Z: several groups of rows, each row roughly a mix of its group's hidden directions
Z (99 x 10)
[[ 13  14 -14  -9 -57  12  16  26 -14  -2]
 [ 24  52 -16   5   8  15 -35  -7  11  -1]
 [ 22  -6 -14 -30   9 -18 -37 -28  26 -20]
 [-30  -5   6  19 -30   6  13  10  31  41]
 [ 35  20 -38   1  12  28  29  -7  -1 -18]
 [-46   7   5   7  36  29 -23 -14  13   5]
 [-49  -9   8   0  26 -29 -23   8   7 -23]
 [ 25  17 -16  10 -16   0  -5 -42  30 -31]
 [-24 -40  23  13  -4 -13  24  21 -31  16]
 [-13 -20 -37   2   9  21  42 -22   9 -21]
 [-34  19  34  21  14  22  15  20 -17  24]
 [ 37  28 -16   3   4   1  -3 -45  -4  28]
 [-17  39   7 -11  20   2  48 -22   4   9]
 [ -4  13 -35  32  45  17   4 -17   2 -15]
 [ 50  13   4 -38 -18  20  17   2   6  10]
 [-24 -25  -5 -36  -4 -11 -31  26 -16  26]
 [  3  42  24   7 -14   5  13 -46 -17   0]
 [ -1 -36 -40  23  21  22   5 -27  -1   9]
 [-11  33  43 -22 -16 -15  -9  24  11 -20]
 [ 26 -13  36  -8 -18  36  -3  31  13  15]
 [-23  38  -7 -12 -36 -27 -21 -15  18   4]
 [-33  11  -7  11   3  11  18 -27 -16  49]
 [ -9 -35  30  28 -19  15 -27 -16  26   8]
 [ 11  -3  16   6  -1 -28  27  29 -41 -28]
 [  6  39  39 -23 -14 -22  -9 -10   0 -26]
 [ -9  -4 -43  11  -9  11  16 -13  46 -19]
 [-10 -20  26 -19   6   3 -46  26  28 -10]
 [-22  -1 -48  -1 -12 -33 -20 -19 -21   9]
 [-12  27  -4  19  -9 -14  12 -55  21  -9]
 [ -5 -26 -24   7   1  40  31 -11  32 -11]
 [ 24  32   6  -4 -16  25  10 -45  -9 -22]
 [  1 -43 -21  31   2   2  25   0  -5  36]
 [ 32  28  -3 -22   4 -24  -3  35 -14 -28]
 [ 20 -36 -13  10  -1  32  34  18  -5 -28]
 [ 16  -5  45   7  -7  29  -6 -13  41  -2]
 [ 29  24  -6  30   6  40 -25   9  14  17]
 [ 40 -14  13   7   2   6 -18  43  -1 -33]
 [ 21 -37   1  18  -7  37  37   4  14   9]
 [ 28  26  33 -13 -12  -6  18  22 -27 -28]
 [ 42  15 -11 -12   8  20  19 -12 -39  20]
 [-45  18  30  15 -16 -23   8  26  -2  14]
 [  7  -2 -11 -34 -16 -32 -19  -8  41  23]
 [ -4   2 -35  -1  12  39   3  31 -19 -31]
 [-16 -45 -25   9  -3 -31  -2  28  16  15]
 [ -4 -23  -5 -32  41   5  -2  29 -31  12]
 [ -8  13 -45 -11  15 -36  -6 -33  15   3]
 [ -2  50  40 -18 -15   1  -3   9  -5 -21]
 [-11  21  24 -24  16  21 -36   4  36  11]
 [ -4  -2  11 -30   6 -22  53  20 -21  -8]
 [-30 -15 -19 -34 -29 -34 -13   0 -14  15]
 [  2  28 -50  19 -15  15 -28  -9   3  17]
 [-18   0   1  17   1 -34  22 -26  15 -46]
 [ 48  49 -19  -6  -1  11  -1   2  -6  -2]
 [-13  14  40  17   4  25  29 -23  12  28]
 [ 14 -18  48 -14 -14  30   0   1  28  17]
 [ 18 -15   3 -19  41  20 -26  24  17  25]
 [ 39   3  30   0 -12  32  -4 -11 -13  37]
 [ -7  41  41 -23  -1 -19 -19  16   0 -15]
 [ 25  -5  36  -7  12  12  34  34   5 -25]
 [ 40   5  -7  -1 -31  16  36  19 -21 -14]
 [-29 -33  12   0  30  10 -37  -5  10  25]
 [ 49  12   6   2 -14  31   0  19 -21  27]
 [-15 -14 -28 -33  22  40  12  -7  13  21]
 [-31 -20 -28   7  10  33  -7   2 -41  12]
 [ 39   7   7 -33 -20 -24 -10  36   9   3]
 [ 21  56  -3  -6   6  13 -16 -22  26  -5]
 [-16  -9   3 -10 -13  -3 -54  12  14  36]
 [  6  30  24  -4  12  22 -11 -53   7   6]
 [ 11  37 -11 -19   8   1 -28  20 -20  40]
 [  7   9  20  48 -13  37   5 -14  23 -10]
 [ -8 -20   7  20  12 -12 -40  44 -13 -18]
 [ 53  18  13 -15  -6  -3   5  -3  38  13]
 [ -6  26  50  10 -21 -36  -7  -8   2   6]
 [ 23  44 -16  27  34  -1 -24  -1  -7   3]
 [ 36  43   6  19  -5   7 -31   0 -11  24]
 [ -6  15   3 -21  -6  17 -33 -23  50  10]
 [ 13 -52   7   6  -6  -5  -5  34  -2 -32]
 [ 25  -2  46  26  22  35   4   0  -5   3]
 [ -7  26  40 -18 -28 -27  -2  17  16 -22]
 [ -1 -13   1   1 -16 -15 -66   8  12  -2]
 [-24 -56 -22  20   7   2  17  -2  -3 -17]
 [ 11  44  29 -15 -39   4  13  20  -1  -6]
 [-12  -9   5 -17  52 -21 -15  17 -32   4]
 [ 17  19  15 -20  -3  12  -9  32 -27  44]
 [-17  31  49 -13  -1   2 -13 -16  22 -21]
 [ 15 -14  29  23  29  36  31  -9   6 -16]
 [  8 -45 -35  29   1   2  22 -18  -7  14]
 [ 22  19 -55  -8 -17  -1  -9 -22 -19   2]
 [ -9  16 -31 -14 -46 -23 -25  11  15  10]
 [ 13   6  21   9  13 -20  30  21   0 -51]
 [-13  42 -28  -8  23  -1  36 -19 -11   8]
 [ 24   2  18 -30  37 -17  16  13 -36   0]
 [  8 -13  -1 -20 -13  36 -20  32 -23  34]
 [-15  22   4  48 -10  -1 -21 -38  14  -1]
 [  7 -13 -60 -13   7   3 -30 -10  10   4]
 [ -8  25  12   4 -37  -2  18  42  -5  30]
 [  0   6  -2  32 -23   3   9 -57  13   9]
 [  2  18  14  41  12  31 -27   4 -32  11]
 [ -6 -20 -45 -20  38  19 -11   8   8  17]]

which group is each row in? (one row of each group first)
[  2 -11 -28  -9  48  25  -4   7 -30  16] : (19)
[ -9  -4 -55   6 -13 -16 -22 -18 -24  13] : (114)
[ -6 -30  15   7  37 -29  -7 -37  -1 -20] : (63)

[  3  32  18  42 -27  12 -25  -3 -23   8] : (19)
[ -5 -33 -39  24  24  24   4 -23  -7  16] : (63)
[ 29 -24   1  -2 -13  10  55  -9   0 -19] : (114)
[-34 -19   3  21 -32  15 -21   3  40  -2] : (19)
[  3 -28  -2   9 -43   7  31  12  35 -10] : (63)
[ 25  17   7  -6 -16  34  16 -32   3 -39] : (63)
[ 36  14  -2  15  38  29 -17   2  27  14] : (19)
[-26  -8 -49 -20   2 -32  -1 -19  18  -2] : (19)
[-30 -10  15   7  22 -13  -8 -38   4 -42] : (63)
[-18 -11 -31  -8 -13 -10  -9   4  57  -7] : (19)
[-53  13  10  18  23   3  16 -25   6  18] : (114)
